Questions about the row below.
1) Give the entry just right of 124.
2) Give the entry just left of 17.
array([124,  17, 103, 217, 206, 131])
1) 17
2) 124

array([[-40, -29,  19, -17,   1, -11],
       [-53,  19,  -1,  12,   5,  26],
       [-17,  19,  19,   2,  20,  37],
       [ -1,  -1, -25, -16,   0, -41],
       [ 25,  -2,  14,  23,  12,  16],
       [ 22,   8,   1,  14,  18, -55],
       [-37,  34,  10,   1,  14,  52]])
Report the top-left entry.
A: -40
Report the last entry, reading row by row.
A: 52
Report the 3rd entry on the main diagonal.
A: 19
The smallest entry in the first column is -53
Report the top entry of the column that holds the largest entry.
A: -11
Report the fourth entry in reading order.
A: -17
Report the third entry, reading row by row.
A: 19
The fifth-last entry, reading row by row: 34
The entry just left of the smallest entry: 18
The first entry in the row that holds the smallest entry -> 22
Report the entry directly below -41.
A: 16
Report the smallest entry in the last row.
A: -37
Report the fourth entry from the end, reading row by row.
A: 10
The entry just left of 26 -> 5
Report the third smallest entry.
A: -41
Report the 3rd entry from the end, reading row by row.
A: 1
Report the 2nd largest entry.
A: 37
Report the minimum.
A: -55
The entry directly above 5 is 1

Questions about the grid below. Indices start at 0.
1) Give the entry at row 1, column 0.
2) Give the bottom-left entry.
3) Give the entry just right of 76.
4) Give the entry just left of 178.
5) Give the entry at row 0, column 0.
6) Give the smallest entry.
7) Give the entry in row 0 and column 1.
8) Give the entry just right of 432.
[[199 432 682 541 247 457]
 [290 165 387 699 209 165]
 [ 66 519 774 485 274 430]
 [ 79 532 763 444 297 405]
 [212  76 474 725 121 298]
 [207 449 657 547 304 522]
 [305 144 381 711 204 200]
 [147 443 319 499 252 638]
 [288 122 375 749 147 180]
 [201 444 204 513 420 518]
 [213 480 178 508 456 543]
 [ 90 529 728 452 298 468]]
1) 290
2) 90
3) 474
4) 480
5) 199
6) 66
7) 432
8) 682

m =
[[647, -479, 626, 671],
 [632, -513, 559, 678],
 [772, 369, -181, -142],
 [485, -422, 313, 403],
 [411, -490, 366, 480],
 [65, -485, 614, 805]]
Find the bottom-right entry.
A: 805
Find the largest entry in the first column.
A: 772
The entry just left of 366 is -490
The entry directly above 313 -> -181
The entry directly below -142: 403
The 1st entry, reading row by row is 647
Find the 3rd largest entry.
A: 678
Find the 3rd entry from the end, reading row by row.
A: -485
Find the entry in the top-right corner.
A: 671
Find the entry directly below -479.
A: -513
Find the first entry of the smallest entry's row.
A: 632
The bottom-left entry: 65
Find the entry directly above 411.
A: 485
The entry directly above -513 -> -479

((0.12, -2.08, -2.38, -0.20, -2.37, -1.41, -1.91, 0.30), (-0.54, 0.46, 1.04, -1.60, 1.23, -0.20, 1.75, -0.31), (-0.52, 0.97, 1.08, -0.55, 1.63, 0.61, 1.63, -0.42), (-2.01, -0.98, -2.04, -0.44, -1.20, -0.14, -2.01, -2.32), (-1.08, -0.14, 0.29, -0.71, -1.00, -0.84, -1.44, -1.48), (-0.20, -1.93, -2.19, -1.22, -1.75, -1.41, -1.02, 0.08), (-0.73, -1.17, -0.93, -1.98, -0.70, -1.52, 0.32, -0.27), (-0.68, 0.37, 0.95, -1.72, 1.06, -0.48, 1.75, -0.39), (-0.60, 0.05, 0.59, -0.12, -0.89, -0.64, -1.43, -1.02), (-0.22, -1.08, -1.79, 1.05, -1.96, -0.22, -2.71, -0.62), (-1.01, 1.04, 1.09, 0.68, 0.71, 0.73, -0.26, -1.37))
Report the entry just right of -0.93.
A: -1.98
Report the entry just right of 1.08.
A: -0.55
Report the entry just right of -1.93.
A: -2.19
Report the entry just left of the smallest entry.
A: -0.22
The entry just left of -1.20: -0.44
Report the entry just left of 1.08.
A: 0.97

A =
[[  25.28 -174.81    1.72  -13.63]
 [  16.82  -24.43   76.73  100.09]
 [  22.39  111.81   56.92   97.03]
 [ -74.41  189.80  -21.70   23.36]
 [-113.75  124.90  -53.28   83.83]
 [  41.47  112.20   56.33   85.78]
 [-107.55  167.75  -39.52   70.89]
 [  65.09 -193.07   22.25  -34.12]
 [  81.87 -175.84   45.50    0.11]
 [-121.80  106.49  -58.26   48.04]
 [  31.27  110.96   57.65   92.65]
 [  47.42 -170.45   15.09    7.56]
 [  20.89  100.75   57.62   94.08]]
Indices start at 0.
Which number is the entry in row 0 and column 2?
A: 1.72
Which number is the entry in the bottom-left corner?
A: 20.89
The bottom entry of the column that holds the smallest entry is 100.75
The entry directly above the largest entry: 111.81
The entry in the bottom-right corner is 94.08
The entry at row 0, column 0: 25.28
Which number is the entry just left of 106.49?
A: -121.80
Which number is the entry directly above 15.09?
A: 57.65
The entry directly above 85.78: 83.83
Which number is the entry at row 1, column 1?
A: -24.43
Which number is the entry just right of the largest entry?
A: -21.70
Which number is the entry in the top-right corner?
A: -13.63
The entry just left of the largest entry is -74.41
Which number is the entry in row 1 and column 0?
A: 16.82
Which number is the entry directly below 56.33?
A: -39.52
Which number is the entry directly below 15.09?
A: 57.62
Which number is the entry in row 2 and column 0?
A: 22.39
The top entry of the column that holds the smallest entry -> -174.81
The entry directly below the largest entry is 124.90
Which number is the entry just left of the smallest entry?
A: 65.09
Which number is the entry directly above the smallest entry?
A: 167.75
The entry just right of the smallest entry is 22.25
The entry just left of 45.50 -> -175.84

array([  91.30, -191.03, -142.00,   96.22,  -76.46,   46.62,  133.66,
         26.08,  -64.96,   -8.43,  -65.50,  -13.55,  -51.23, -186.88,
         24.43])
The entry just right of 46.62? 133.66
The entry just left of the largest entry? 46.62
The entry just right of the smallest entry? -142.00
The centre entry: 26.08
The entry just right of the centre entry: -64.96
The entry just left of -191.03? 91.30
The median of all entries -> -13.55

Read these off the row that follows.
1) Find the entry just left of -20.7.
2) Find the entry just right of 6.6.
3) Find the entry just right of the largest entry.
[ -3.5 -20.7 -14.3  20.2  -3.2   5.5   6.6  16.6]
1) -3.5
2) 16.6
3) -3.2

x = [5326 2857 3573 6758 7994 4437 7417 5712 3024 3170 3534 7259 2810 6104]
Which number is the entry just right of 7417? 5712
The second smallest entry -> 2857
Which number is the second entry from the right? 2810
The 1st entry from the right is 6104
Which number is the first entry from the left? 5326
The entry just left of the smallest entry: 7259

[[114 809 881 147 631 122 257 744]
 [251 798 804 307 300 435 568 792]]
Indices start at 0.
Find the smallest entry.
Answer: 114
Find the bottom entry of the column that holds the largest entry.
Answer: 804
Find the entry directly below the smallest entry.
Answer: 251
The entry at row 0, column 2 is 881
Find the bottom-right entry.
Answer: 792
Find the entry just left of 435.
Answer: 300
